The same turns and mirrors carry the whole set onto itself and the rows of a family onto each other. Which other rows belong to the same family as each row named below? List them in the order they appear above.
These 15 rows form 5 families of 3 rows each.
q_274: .22; -.14; .37; .04; -.12; .16; -.05; -.10; -.22; -.03; .05; .11
q_823: .07; -.08; .08; -.07; .05; -.05; -.10; -.09; -.06; -.01; .16; -.21
q_401: .26; -.11; .37; -.01; -.07; .15; .01; -.18; -.19; -.03; .01; .07
q_625: .17; -.12; .13; .00; .03; -.09; -.02; -.12; -.07; .05; .08; -.22
q_891: .01; -.05; -.01; -.05; -.05; -.02; -.19; -.04; -.26; -.22; .01; .09
q_299: -.01; -.11; .01; -.04; -.20; .09; -.16; -.03; -.25; -.18; .01; .12
q_718: .23; -.07; .40; .03; -.14; .12; -.06; -.21; -.28; -.07; .03; -.03
q_653: .08; -.14; .11; -.08; .03; -.12; -.10; -.11; -.14; -.06; .08; -.28
q_192: .05; -.14; -.02; -.05; -.10; .07; -.12; -.01; -.19; -.14; .02; .21
q_885: .12; -.15; .09; -.12; .08; -.13; -.02; -.12; -.07; .00; .11; -.19
q_328: .02; -.18; -.01; -.05; -.10; -.07; -.12; .00; -.21; -.08; -.03; .16
q_294: .21; -.14; .45; -.06; -.05; .09; -.09; -.19; -.23; -.03; .00; .01
q_802: .16; -.06; .39; .00; -.08; .22; -.09; -.16; -.27; -.14; -.01; .03
q_961: .06; -.08; -.01; .00; -.14; .03; -.16; -.09; -.24; -.12; -.08; .18
q_279: .07; -.01; .17; -.09; .05; -.07; -.05; -.19; -.11; -.05; .10; -.25

The rest of the family of q_653: q_299, q_718
The rest of the family of q_328: q_274, q_625
The rest of the family of q_401: q_192, q_885

The same turns and mirrors carry the whole set onto itself and the rows of a family onto each other. Which other rows belong to the same family as each row named below? List them in the order they appear above.
These 18 rows form 6 families of 3 rows each.
q_309: -.01; -.05; .04; .15; .00; -.05; .11; -.05; .24; -.09; -.10; -.23; -.05; .00; -.01; .06; .03; -.12; .09; -.02; .00; .11; -.03; -.01; -.12; -.20; -.10; .01; -.06; .18; .00; -.01; -.14; -.07; -.15; -.11; .24; -.07; .16
q_972: .03; .16; -.10; -.03; -.10; -.16; .05; -.07; .04; .13; -.23; -.05; .12; .08; -.12; .01; -.37; .04; .21; -.02; .06; -.05; -.04; .03; .08; -.05; .00; -.19; .05; .00; .04; -.11; .05; -.06; .05; .17; .08; -.10; .02
q_759: -.15; -.07; -.10; .05; .01; .09; .09; -.19; .17; -.08; -.03; -.08; -.09; .27; .08; .10; .21; .15; .09; -.11; -.10; .04; -.26; -.01; .17; -.02; -.18; -.04; -.03; -.06; -.10; -.10; .04; -.01; .10; -.14; .02; -.16; .02
q_235: .12; .04; -.12; .00; -.08; -.11; .03; -.04; .01; .03; -.14; -.04; .05; .08; -.16; -.03; -.34; .03; .16; -.16; .07; -.07; .01; .05; .10; -.09; .04; -.14; -.04; .11; -.06; -.06; -.09; -.14; .07; .12; -.11; -.11; -.08
q_151: .07; .11; -.01; .07; -.14; -.03; .15; -.09; .01; .09; -.18; -.05; -.03; .06; -.12; -.14; -.34; -.07; .10; -.09; -.05; -.04; -.07; -.07; .01; .02; .01; -.27; .05; .00; .00; -.10; -.01; -.09; .08; .09; -.08; -.09; .06
q_227: .10; .14; -.06; -.02; -.11; -.10; .00; -.14; -.05; .14; -.17; -.06; -.07; .12; -.25; .01; -.33; .04; .23; -.02; .08; -.04; -.11; .04; .08; -.07; .05; -.18; -.02; .01; .00; -.09; .01; -.03; .03; .16; -.05; -.12; .02
q_860: -.12; -.04; .01; .18; .00; -.12; .07; .04; .17; -.11; .05; -.28; .04; .08; -.08; -.01; .01; -.08; .11; -.05; -.07; .18; .07; -.14; -.07; -.03; -.12; .11; .08; .03; .03; -.11; -.03; -.04; -.16; -.02; .26; .00; .13
q_430: -.24; .03; -.12; .04; -.08; .06; .16; -.13; .17; -.02; .00; -.04; -.10; .23; -.02; -.03; .11; .07; .06; -.17; -.14; -.11; -.26; -.09; .17; .12; -.23; -.03; .06; -.07; -.20; -.14; -.06; -.13; .07; -.08; .09; -.12; -.03
q_744: -.08; .00; -.05; .14; -.05; -.20; .08; -.09; .30; -.06; -.07; -.23; .01; .05; -.02; .13; .04; -.06; .14; .01; .05; .12; -.05; .00; -.04; -.12; -.10; .01; .08; .08; .07; -.15; .01; -.01; -.21; -.09; .38; -.06; .19
q_35: .01; .02; .03; .15; .01; -.14; -.02; -.15; .20; -.02; -.01; -.24; -.13; .06; -.15; .13; .00; -.06; .16; .05; .01; .10; -.11; .02; -.08; -.16; -.07; .01; .01; .12; .00; -.12; -.07; .03; -.22; -.11; .34; -.06; .19
q_532: -.27; -.02; -.07; .04; -.10; .10; .13; .02; .09; -.12; -.07; -.11; -.06; .25; -.06; .04; .07; .15; .06; -.03; -.12; -.10; -.03; -.16; .14; .06; -.17; .00; .03; -.18; -.07; .02; .08; -.14; .14; .10; .08; -.13; .06
q_681: -.06; .10; -.05; .13; -.05; -.09; .03; .00; -.13; .04; -.18; -.11; .13; .05; -.16; -.08; -.34; -.01; .15; -.10; .02; .02; .08; -.10; .09; -.01; -.06; -.08; .06; -.07; .00; -.01; -.02; -.11; .00; .20; .07; -.08; .04
q_765: -.15; -.12; -.08; -.03; -.09; .17; .07; -.16; .09; -.10; -.13; -.13; -.05; .20; .08; .08; .17; .17; .13; -.12; -.02; -.11; -.22; -.06; .16; .02; -.17; .02; .01; -.10; -.15; .03; .01; -.12; -.01; -.03; .00; -.10; -.04
q_354: -.01; -.02; .00; .26; -.10; -.08; .03; -.18; .13; -.04; -.04; -.20; .01; -.06; -.04; .00; -.01; -.09; .09; .00; -.07; .09; -.06; -.10; -.06; -.03; -.10; -.03; .07; .07; -.04; -.18; -.12; -.05; -.21; -.20; .26; -.02; .28
q_913: .02; -.02; .04; .16; .08; -.10; .00; -.18; .10; .01; -.03; -.20; .06; -.01; .05; .06; -.04; -.08; .11; .03; -.05; .23; -.12; .01; -.06; -.19; -.04; -.05; -.03; .18; .04; -.11; -.13; .04; -.12; -.13; .20; -.02; .19
q_115: -.20; .03; -.08; -.06; -.10; .10; .08; -.16; .15; .00; -.08; -.10; -.24; .28; -.08; .15; .17; .16; .17; -.02; -.01; -.11; -.30; -.03; .15; .00; -.14; -.01; -.01; -.13; -.13; -.03; .05; -.03; .03; .00; .08; -.15; .00
q_67: .09; .13; -.13; .06; -.04; -.06; .10; -.13; -.04; .11; -.20; .02; .00; .10; -.05; -.01; -.25; .05; .16; -.08; .00; .05; -.08; .00; .12; -.11; .04; -.23; -.11; .01; -.02; -.06; -.06; -.09; .20; .10; -.15; -.16; .04
q_21: -.24; .06; -.17; -.06; -.15; .05; .15; -.12; .22; .01; -.14; -.06; -.05; .25; .04; .13; .17; .19; .17; -.01; -.02; -.14; -.19; -.08; .17; .01; -.14; -.01; .04; -.14; -.10; -.07; .12; -.10; .08; .06; .13; -.14; .01

The rest of the family of q_309: q_235, q_765
The rest of the family of q_227: q_35, q_115
The rest of the family of q_532: q_860, q_681
The rest of the family of q_972: q_744, q_21
The rest of the family of q_759: q_913, q_67

